A: 3 groups of rows, each row roughly a mix of its group's hidden directions; one row fits no group
A (72 x 10)
[[ 27.2  30.2   2.9   1.8  18.9   3.7   7.3  42.7  10.0 -20.3]
 [ -7.0   7.5  11.7 -24.2  16.0 -30.8 -22.7 -23.6  15.9  32.7]
 [-11.6  20.2   1.6  25.6  42.9   8.0   5.7   0.6 -34.2  10.8]
 [ 19.1 -31.8  -4.6 -31.8  -5.1  18.6  26.9  17.0  12.2 -21.9]
 [ 15.3 -25.7  10.5  53.9 -11.8 -11.1  13.5   7.9  -0.8  -3.2]
 [-28.2  15.7 -33.2 -12.8 -10.1 -27.3   0.7  -8.5  25.2 -23.8]
 [ -9.7 -10.5  29.8  10.7 -49.1  -8.1  -6.0  17.2   7.2  18.8]
 [ 26.3  -8.9  40.3   0.0 -16.2  21.3 -16.6  -2.0 -13.8  29.1]
 [ -9.8 -22.3  22.0  37.8  21.0  11.3 -18.8 -18.0  25.7  -4.6]
 [ -7.4 -21.8  16.3  -8.2 -44.0   0.9 -26.6  24.0  18.5  -1.9]
 [ -4.2 -15.1  16.1 -11.0 -54.3  -1.0 -10.0  24.1  -1.1  13.0]
 [  4.4  -8.9 -25.1  11.9 -23.2 -13.6 -37.4   2.4  34.9  14.4]
 [-16.0 -18.9   7.1  -8.2   7.9  -9.1  -0.1 -35.3  32.1  35.7]
 [ 19.0   4.7 -31.8 -50.4 -11.9  -1.9  12.8  -7.4   0.5 -11.4]
 [ 27.8  10.3 -31.6  23.5  35.5  -0.3  -8.7  10.1 -23.6   1.9]
 [ -5.9  -2.2  -1.4   4.1   2.8   8.7  23.0  50.3 -34.9  -3.0]
 [  8.4   7.6  11.4 -19.1  26.9  46.1  23.3  -3.5 -10.1  17.2]
 [-35.9 -22.3 -14.8  -3.2  -0.8  -7.7  20.8 -20.3  34.4  17.9]
 [ 17.8 -36.0 -18.3  -2.5 -14.3  20.0 -12.3  28.4 -25.0 -16.8]
 [  1.4 -25.5  -9.6  26.1  -7.3  27.3  14.9 -33.3  27.3 -11.2]
 [-13.8  15.3  -2.4 -33.7  12.7  -4.3 -26.5  -5.0  40.2 -18.6]
 [-30.9  26.6  13.5  -5.6  11.4   3.4 -28.8  35.8 -16.1   5.5]
 [ -9.1   8.0   0.2  -7.9  -8.5  -2.9  12.9  53.2 -33.7  -1.6]
 [ 15.0 -28.1  20.1  22.8   4.3  36.9  18.7  10.7 -19.3  16.3]
 [-21.4  16.7  48.1 -15.6 -21.8 -10.2  -4.4   6.9   8.8 -20.1]
 [ -9.3  -9.6 -25.1   9.6   1.5  40.8  -1.9  25.0  23.7  25.8]
 [-26.4  30.5  18.8  -2.4 -11.5 -12.2 -14.5  39.2 -15.2  13.4]
 [  6.4  26.2 -21.6  -5.5  45.9  -8.7  15.6 -23.0   6.9 -13.9]
 [ -9.1 -23.7 -27.3  20.1  -3.0  -7.4 -38.4 -23.6 -14.7  18.0]
 [-10.1   3.4  33.1 -18.7 -35.0 -24.7  -9.0  -3.0  25.0 -17.8]
 [ 13.3 -13.7  33.8  -4.9  20.2   2.6 -12.0 -15.0  -3.4  45.8]
 [ 27.2 -22.9 -23.0   5.2  21.6  12.0  21.1 -37.4   1.3 -12.0]
 [-31.1  -9.0  33.2 -14.3  -4.1   3.2  17.1 -29.8 -29.1  -3.7]
 [-24.9   7.2   7.7 -32.5  -2.3 -34.3 -10.5   1.9   9.8  35.3]
 [ 39.7 -32.3 -32.0 -10.5  -0.8 -11.1  -7.7   7.4   5.2 -20.1]
 [-33.8  31.2  40.0   9.5  -9.2  -1.4 -21.6   8.3  -0.3  -1.1]
 [ 10.4   5.7 -26.3   3.1  48.0  13.7  11.4 -12.7 -26.7  -9.4]
 [ 27.6 -11.5 -10.7  -8.8 -37.8 -21.5  29.1 -13.2  19.9  -5.1]
 [ -8.3  -2.0 -14.7  27.7   3.5  -4.6 -55.1   3.6 -16.1   4.6]
 [ 13.4  -4.1  23.8   2.8 -19.1  21.0   4.4  38.7 -34.9  10.2]
 [  4.4  19.5 -14.1  21.5  44.3 -20.6   2.3   4.0  13.0 -28.1]
 [-31.7  18.2   7.3  17.1 -19.7   7.9 -24.4   5.8  29.4  28.4]
 [  5.2 -20.2 -13.4 -35.6   6.8  23.3 -16.2 -29.0  25.7 -13.8]
 [ 29.6  -5.9 -37.8  20.1  20.6  -3.9 -29.2  15.0 -11.9  -5.3]
 [ 20.7   5.8 -26.3 -37.9 -25.8 -20.6  11.5   9.8  12.5 -18.8]
 [-26.7  18.9  25.0  -3.6 -22.9  -1.3 -15.5  32.0 -18.3  24.2]
 [  1.5 -10.3  25.2  28.3 -24.3 -20.6   6.6 -14.1  40.2   3.2]
 [  0.6  -1.8  12.7 -12.8  34.4 -20.5 -15.4 -30.4  14.2  33.5]
 [ 25.9  -2.0 -20.4  15.1  25.6   1.1 -28.5  25.1 -24.4 -20.3]
 [ 25.2 -44.4 -20.7 -18.1   4.5   9.4  -0.8   8.7 -14.0 -26.1]
 [  2.6  10.5 -20.6   8.1 -39.0   9.9  -3.9  -6.7  13.8 -44.1]
 [-31.6  -3.9  29.2  -3.4 -10.6  19.8 -38.9  18.1   0.3  14.0]
 [-35.8   0.1  20.3   9.8  -0.1  -4.5 -12.2 -33.9 -34.7  10.7]
 [  4.5  14.5 -21.7  11.4  55.1   1.5   3.1  -4.3 -11.2 -20.1]
 [  4.4 -21.0 -12.4  26.6  33.7  16.7  15.9 -32.9  17.8  -6.4]
 [ 31.2 -14.5 -45.0  12.0  19.9  -9.9   5.1 -16.4 -12.6  10.9]
 [  4.2  -8.1  27.2  -4.9   5.7   7.7   7.7  36.2 -33.5  31.6]
 [ 22.7 -21.0 -41.4   3.1  20.2  28.6  14.1  15.0   0.1   9.6]
 [-14.5  -4.3  34.7  33.1 -28.8  -5.1   0.0  15.0  -9.2  27.1]
 [ 16.4 -16.4  37.5   0.8 -23.3  23.9  -3.7   9.4 -15.5  32.0]
 [  5.7   2.2   1.0   6.0 -47.6  22.2   5.8  28.2 -15.4 -22.8]
 [-23.6 -12.5 -25.4  22.5   3.8  29.9 -15.4  -4.5  -1.7  37.3]
 [  0.0  30.8 -11.0 -20.5   4.4 -34.7 -30.4 -20.1  14.6 -13.2]
 [-37.7  10.3  17.9  10.6 -18.7  20.4 -27.7  17.4  20.2  14.9]
 [-22.8  20.7  40.2  -0.6  -4.0 -23.8  -3.2 -24.4 -24.4  -8.9]
 [ 10.9  -9.5 -21.6  31.0  14.9  20.6  12.5 -23.9  13.3 -35.2]
 [  9.6 -13.6 -12.5 -12.8 -23.1  12.1  -1.9  27.4  48.9   0.3]
 [ -3.0 -40.0  11.9  -4.5 -13.1  39.4 -16.2 -20.6  -3.3  15.3]
 [ 11.7  31.9  -4.5  18.3   9.8   6.5 -21.2  43.7  20.1  -2.6]
 [ -7.4  -9.8  11.3 -19.7 -34.1  -7.6 -27.6  17.0  36.7 -12.0]
 [ -6.4 -16.5 -17.9  25.7  12.2  22.8  37.1  22.9 -12.5 -20.2]
 [-10.1  15.6  41.4 -20.1 -24.3 -10.4   3.7  14.9  23.6 -21.6]]
one row of each group, then the others: which group is each in?
[ 38.9  -2.3  31.8   9.6  20.7  16.8 -18.7 -12.5 -17.4  17.0] -> <64>
[ 25.9  22.5  14.1  -9.9  23.5   2.0  23.4  28.5 -11.7 -29.9] -> <17>
[ 21.2 -30.1  -3.0   5.1 -29.3 -12.6   0.0  -4.9  39.5 -20.8] -> <39>

[-15.0  -9.3  22.1 -16.4 -18.2  -0.9   8.9  35.1 -18.7  37.0] -> <64>
[-39.3  -2.5   4.7   4.7 -19.7  26.1  -1.1  -4.3  24.2  33.9] -> <17>
[-16.4  17.7  29.1  14.9 -24.8  -8.8  14.4   5.0 -19.8  38.2] -> <39>
[ 23.8 -21.6 -31.6  -0.9  13.4  29.5  -3.2  35.2   6.5  -6.6] -> <17>
[ 12.0 -29.9 -28.7   4.5 -18.8 -13.1 -42.1   1.2  15.5  -1.7] -> <17>
[ -7.5  10.7  14.2  41.1  36.2  -1.8  14.2 -27.0  -0.2  10.9] -> <39>
